Rotation paths and how fast each direction turns (deg/step):
Each turn is a multiple of 5 degrees from 10 to 175, or 0.
Each row of a path follows its step; steps can be skipped.
Rotation 1:
step 0: -4.27; -2.20; 0.82; 1.33; 4.54; -1.69; 2.47; -0.80; -1.72; -3.16; -0.18; -1.17; -0.63; -2.48; -2.46; 4.42; -2.41; 0.82; 1.72; -0.27; -0.51; 1.43; -0.12; -0.89; 1.43; 1.61; 0.15; -0.78; 1.88; -0.54; 0.53; -1.20; -1.72; 1.33; -0.02; 1.76
step 2: 0.05; 2.61; -0.37; -1.90; 2.82; -2.41; 1.59; -1.85; -0.82; -1.09; 0.76; 0.87; -2.61; -2.10; -4.39; 4.36; -0.02; 0.71; 1.77; -2.90; 0.56; 2.54; -1.14; -1.13; 1.62; -0.37; -1.72; -0.90; 0.60; 1.40; -0.03; -2.15; 0.60; 3.18; -1.10; -1.56
step 3: -3.13; 2.43; -2.42; -1.01; 2.69; -0.60; -1.93; -0.97; -0.28; -3.63; 2.48; 1.47; 1.25; 1.99; -3.30; 3.35; 0.52; -0.27; 1.96; -1.23; 1.55; -2.86; -1.16; 1.46; -0.59; 0.61; -1.55; -2.71; 0.78; -2.15; 0.41; -1.60; 2.05; -0.41; -1.63; -1.32
step 4: -0.40; -0.29; -1.65; -0.60; 1.49; 1.67; -0.95; -2.42; -3.17; -0.69; -1.42; 2.33; -1.02; -1.04; -3.03; 2.51; -0.49; -1.12; 2.55; -2.62; 1.67; 0.06; -1.49; 1.30; -0.94; 1.74; 0.75; -1.09; 0.60; -2.00; 1.72; -1.78; -0.78; 6.41; -1.19; 0.84
step 5: -1.05; -2.38; -1.52; 4.37; 2.70; 0.11; -0.45; -1.03; 1.58; -2.80; 0.59; -1.20; 0.57; 0.83; -4.38; 4.74; -1.44; 0.68; 0.18; -1.50; -1.14; -1.88; -1.79; 2.15; 0.64; 2.44; 1.38; -1.84; 0.69; -0.64; -0.47; 0.79; 0.73; 2.14; -2.35; -0.41
step 7: -3.16; 0.44; -1.96; 2.84; 2.22; -2.40; -0.09; 0.84; -0.98; -1.01; 1.25; -0.23; 0.49; -4.63; -3.43; 3.95; -0.38; -1.82; 0.50; -0.93; 1.08; 0.07; -3.45; 1.16; 1.52; 0.26; -0.79; -2.07; 0.29; 2.65; -3.25; -1.37; -0.11; 1.07; -0.25; 0.13
step 9: 0.12; -1.61; -0.50; 0.55; 0.98; -0.15; 1.07; -0.24; -0.95; -0.31; -2.27; 1.10; -3.76; -2.29; -4.41; 2.55; 0.34; -3.63; -0.13; -2.53; 0.82; -0.41; -4.10; -0.17; -1.14; 2.41; -1.59; -0.24; -0.02; -0.15; -1.18; -2.91; 1.60; 1.75; -1.58; -3.05
step 10: 0.42; -0.42; -3.74; 0.87; 1.99; -0.24; -3.21; -1.26; 0.76; -1.93; 0.05; 0.46; -1.80; 2.47; -1.79; 5.14; -0.49; -0.89; -1.19; 0.26; 2.14; -0.08; -0.70; 1.71; -0.52; 1.40; -1.04; 1.02; -2.33; -3.07; -3.43; -0.68; 2.56; 0.28; -2.94; -0.68
step 11: -0.74; -3.20; -0.53; -0.19; 2.59; 0.74; -3.27; 0.29; -1.15; -0.63; -1.66; 1.97; -0.49; -3.03; -2.52; 1.97; -0.07; -2.63; 0.82; 3.18; 0.65; 1.89; -0.70; 1.80; 0.19; 0.90; -0.70; -0.65; 0.33; -2.72; -2.09; -2.79; -0.58; 4.33; -0.42; -2.87
step 12: -3.95; -2.53; -2.98; 2.78; 3.40; 0.39; -1.06; 2.62; 0.94; -2.09; -0.02; -0.43; -0.06; -1.55; 0.63; 3.14; -1.37; -1.84; 0.29; 0.14; -1.55; 0.99; -1.52; 1.60; 0.33; 1.46; -2.43; 0.27; -1.08; -0.95; -2.32; 0.77; 1.73; 2.25; -3.35; 2.52
step 14: -1.55; 0.05; -0.40; -0.24; 3.75; -3.02; 3.76; 1.97; 0.32; -1.38; 0.04; -0.37; -0.69; -2.95; -0.94; 4.38; -0.07; -1.11; 0.04; 0.40; 0.41; 1.10; -3.08; -0.25; 0.82; 2.77; -2.27; 0.36; -2.34; -2.01; -1.23; -2.95; 2.48; -1.36; -1.56; -0.11
Speeds:
0.05; -0.19; 1.86; 1.42; 0.86; -0.88; -1.19; 0.49; -0.49; -0.38; -0.58; 0.13; -0.84; 0.10; -0.29; -0.72; 0.74; 0.32; -0.09; -0.77; 0.71; -0.10; 0.67; -0.70; -0.26; -0.27; 0.02; -0.28; 1.19; 0.02; -0.58; -0.37; 0.06; 0.48; 0.93; -0.34 | 170
-0.79; -0.16; 0.60; -0.69; -0.96; -0.87; -0.21; 0.30; 0.72; -0.83; -0.53; 0.18; -0.17; 0.50; 0.30; 0.84; 0.10; 0.16; -0.81; 0.26; -0.31; 0.84; -0.36; 0.53; -0.08; 1.84; 0.42; -0.77; 0.40; 1.73; 0.11; -0.41; 0.82; 0.17; 0.45; 0.70 | 155
-0.36; -0.49; 1.02; -0.48; 0.76; 0.47; 0.78; 0.64; 0.33; -0.51; -0.74; 0.44; -0.58; -0.29; 1.35; 0.18; 0.14; -0.33; -0.05; 1.24; -0.80; 1.36; 0.84; -0.54; -0.47; -0.26; -0.94; 0.60; -0.41; -1.12; -0.72; -0.16; 0.71; -0.82; -0.24; 0.17 | 20
0.05; -1.06; -0.16; 0.90; 0.26; 1.10; -0.55; 0.07; 0.07; -0.51; 0.71; 0.90; 0.73; 0.35; 0.85; 0.19; 1.09; 0.70; -0.66; 0.45; -0.80; 0.21; -0.03; 0.64; -0.08; 0.68; 0.48; -0.03; -0.17; -0.81; 0.29; 1.08; -0.52; 1.92; 0.19; -0.43 | 55
-0.28; 0.52; -0.40; -0.17; 0.40; -0.46; 0.18; -0.11; -1.85; -0.11; -0.31; 0.65; 0.91; -0.48; 0.46; 0.67; 0.33; 0.36; -0.37; 1.22; 1.33; -0.36; -0.06; 0.39; -0.37; 0.37; 1.12; -0.22; -0.17; -0.73; -0.70; -0.52; -0.82; -0.83; 1.06; 0.90 | 100
0.12; -0.60; -0.86; -0.02; -0.02; -1.61; -0.32; -0.57; 1.02; -0.93; -0.22; 1.07; 0.16; -0.06; -0.35; -0.53; -0.81; -0.92; 0.12; 0.93; -0.30; -0.36; 0.02; -1.03; 0.28; -0.12; 0.30; -0.23; 0.18; -0.96; 1.24; 0.62; 0.28; -0.32; 1.39; -0.47 | 140
-0.10; 0.23; 0.40; -0.78; 0.34; 0.37; 0.42; 1.28; -0.02; -0.07; -0.62; -0.55; 1.33; 0.26; 0.11; -1.57; 0.10; -0.95; 0.45; -0.52; 0.57; -0.07; -0.61; 0.84; 0.60; 1.42; -0.49; 0.37; -0.09; -0.85; 0.48; -0.88; 0.16; 0.34; 0.73; -0.94 | 140
0.85; -0.76; 0.26; 0.41; 0.52; 1.05; -1.35; -0.49; 0.40; -0.03; -1.24; -0.52; 0.32; 0.76; -0.20; -0.18; -2.15; 0.02; 0.29; 0.39; -0.24; 0.54; 0.14; 0.55; -0.23; 0.25; 0.53; -0.96; -0.05; -0.29; -0.20; -0.69; -1.00; -0.29; -0.37; 0.61 | 60
Rotation 2:
step 0: -0.91; -1.93; -2.72; 3.75; 0.69; -1.52; -2.97; -2.03; -2.17; -3.89; -0.17; -2.84; -2.89; -0.93; 2.23; 1.94; 0.12; 0.57; -2.29; 1.01; -2.96; 1.72; 2.20; 3.54; -0.58; 0.19; 1.11; 0.23; 0.78; 4.94; 2.53; 0.49; -0.38; 1.00; 2.41; -2.27
step 2: 0.30; 2.59; -2.19; 2.68; -0.79; 1.06; -1.68; 0.66; -1.13; 2.70; 1.74; -0.97; -0.91; 1.80; -3.08; -0.51; 1.70; -0.21; -4.57; -1.76; 0.99; 3.00; 3.42; -1.88; 1.91; -2.64; -1.43; -2.19; -1.70; 2.63; -1.79; 0.25; 0.92; 2.67; 0.65; -5.34
step 3: -0.63; 0.12; 0.00; 0.23; 2.24; 2.37; 2.17; 3.45; -0.56; 1.68; 0.01; 0.79; -1.46; 0.09; -0.41; 1.12; 1.26; 1.73; -1.08; 1.15; -1.74; -0.48; 2.80; 2.07; 0.40; -5.50; 0.92; 1.89; -0.20; 2.34; -0.98; -1.84; 7.42; -3.11; -1.16; 0.95
step 4: 3.56; 0.75; -0.25; -1.17; -1.86; 1.62; -0.94; -5.25; -3.00; 1.92; -2.07; 1.27; 0.54; 0.27; 2.29; -1.70; 1.18; 2.02; -2.90; 3.06; -0.32; 0.35; 1.45; 0.49; -0.71; -2.12; 0.65; -2.27; -0.29; 2.51; -2.65; 3.68; 1.01; -1.51; -5.04; -0.39
step 6: 0.95; 2.42; -0.69; 2.34; -1.63; -4.09; 2.18; -1.48; -0.66; -0.28; 1.42; -0.67; -3.44; -3.87; 1.70; -2.96; -1.95; 0.51; -1.02; 0.91; -1.20; 2.67; -1.83; 1.93; -3.58; -2.92; 2.55; -1.20; -4.58; -1.40; -0.82; 1.51; 0.43; -2.19; 1.18; -2.11
step 7: 4.63; -0.34; 1.85; 0.82; 2.26; -0.23; 5.08; -0.60; 0.50; 1.80; 1.40; 0.36; -2.04; 1.74; 0.72; 1.53; 0.09; 0.78; 0.73; -2.78; -2.51; 0.85; -1.85; -0.94; 1.46; -0.81; 0.49; 0.77; -0.83; 6.14; -1.22; 1.19; -2.85; -1.75; 3.20; -3.43
step 8: 2.31; 5.27; -3.26; 1.47; -2.43; -4.55; 3.78; 1.90; -1.15; -1.34; -0.65; -0.04; -2.27; 1.91; -1.15; 0.24; 0.46; 0.83; 0.23; -0.01; -1.68; -2.24; 0.02; -4.00; 1.85; -0.61; -0.77; -0.96; -0.93; 0.53; -1.92; -3.36; 1.61; -1.54; -3.36; -1.11
step 10: 5.49; 0.87; -1.22; 0.10; 2.65; -0.45; 0.63; -0.48; -1.50; -4.07; -2.92; -3.04; 0.00; 3.39; 0.16; 1.37; -1.73; -1.27; -3.43; 3.67; -3.09; -1.16; 2.20; 1.39; -1.16; 2.12; 1.17; 3.67; -0.89; -1.57; -0.57; 1.42; 1.46; -1.84; -0.69; 0.61
step 11: 0.90; 1.81; 1.14; 1.79; 3.13; -2.87; -3.20; -0.56; -3.66; 2.47; -2.44; -2.75; -3.57; 0.85; -1.90; -2.18; 1.59; 1.14; -3.50; -3.46; 1.24; 0.25; 1.33; -0.66; 1.76; -0.31; 0.51; 0.32; -2.67; -1.87; 1.10; 3.53; -3.63; -1.67; -0.18; 1.21
step 14: -0.13; -0.21; -0.47; 3.76; -0.74; 3.62; 2.77; -0.64; -0.13; 1.29; -1.93; -0.91; 1.49; 2.13; 1.79; 0.82; 1.62; 1.94; -0.82; 1.24; -3.92; -2.40; 2.24; -5.20; 1.03; -0.04; -0.01; -5.49; -0.70; 0.57; -1.78; 1.22; -0.45; -1.37; 1.15; 3.84
step 15: 1.86; -1.33; -0.60; 0.16; -2.54; -0.37; -3.07; -1.61; 1.15; 0.24; -3.84; -1.54; -0.12; -3.06; -0.76; -0.52; 2.41; -0.82; -1.26; 0.01; -3.04; -2.26; -2.78; -2.07; -3.40; -0.28; 2.75; 0.98; -5.41; -0.68; -1.33; -3.65; 2.33; -2.41; 0.70; 2.23
Speeds:
-0.81; -0.24; -0.94; 0.51; -0.20; -0.38; 0.07; 1.38; 0.50; -0.26; -1.26; -0.74; 0.30; -0.31; -0.99; -1.10; 0.57; -0.98; -0.23; -0.62; 0.68; 0.45; -1.02; -0.59; 0.26; -0.37; 0.32; -1.33; -0.65; 0.29; 0.67; 0.03; 0.85; 0.58; -0.28; 0.06 | 115
0.14; 0.19; -1.33; 1.10; -0.94; -0.14; 0.57; -0.33; -0.19; -1.32; 0.56; -0.08; 0.48; -0.01; -0.17; -0.69; -1.12; 0.31; -0.87; 1.65; -0.28; 0.38; 0.56; 0.07; -0.19; 0.30; -0.76; -0.93; 0.12; -0.40; -1.04; 0.20; -0.41; 0.93; -0.43; -0.28 | 175
-0.44; 0.58; 0.53; -0.39; -0.94; -1.36; -0.46; -0.80; -0.84; 0.70; -0.15; 0.38; 0.91; -0.52; -0.40; -0.60; 1.25; 0.45; -0.68; 0.39; 0.39; 1.51; -0.34; -0.19; 0.22; 0.55; -0.83; -0.23; 0.46; -0.24; 0.11; 0.61; -0.08; -1.39; 0.58; -0.47 | 155
-0.49; 1.83; -0.14; -0.14; 0.28; 0.81; 1.28; -0.82; 0.94; 0.12; -0.58; 0.19; 0.50; -0.45; -0.91; -0.36; 0.37; 1.58; 0.10; -0.33; 0.19; -0.98; -0.01; -0.27; 0.27; -0.31; -0.32; 0.25; 1.23; 0.63; -0.15; -0.31; 0.88; 0.55; 0.08; -0.39 | 70
0.46; 1.25; -0.59; -1.77; 0.08; -0.18; -0.74; -0.41; -1.22; -1.02; 0.72; 0.14; 0.12; 0.11; -0.39; -0.56; 0.76; -0.08; 1.03; -0.04; -0.48; -0.08; -0.24; -0.22; -0.46; -0.56; 1.48; -0.47; -0.56; -0.96; -0.56; -0.13; 0.43; 0.69; 0.07; -0.21 | 160
0.44; 0.74; 0.90; -0.30; 1.49; -0.81; -0.17; -0.47; 0.43; 0.19; -0.01; 0.89; -0.35; 1.01; -0.08; 0.29; 0.22; -0.31; -0.56; 0.59; 0.81; -0.45; 0.22; -1.41; 0.46; 1.01; -0.16; -1.59; -0.38; 0.50; -0.12; -0.04; -0.63; 0.57; -0.78; 0.69 | 115
0.45; -0.11; -0.19; -0.67; -0.94; -1.19; 1.20; -0.50; -0.61; 0.37; 0.20; -0.82; -0.45; -0.14; 0.23; 0.59; -0.44; -0.62; -0.24; -0.17; 0.00; -0.80; -1.29; -0.28; -1.38; -0.11; -0.23; -0.70; 1.00; 0.77; 0.30; -1.11; -0.45; 0.34; 1.10; 0.54 | 40
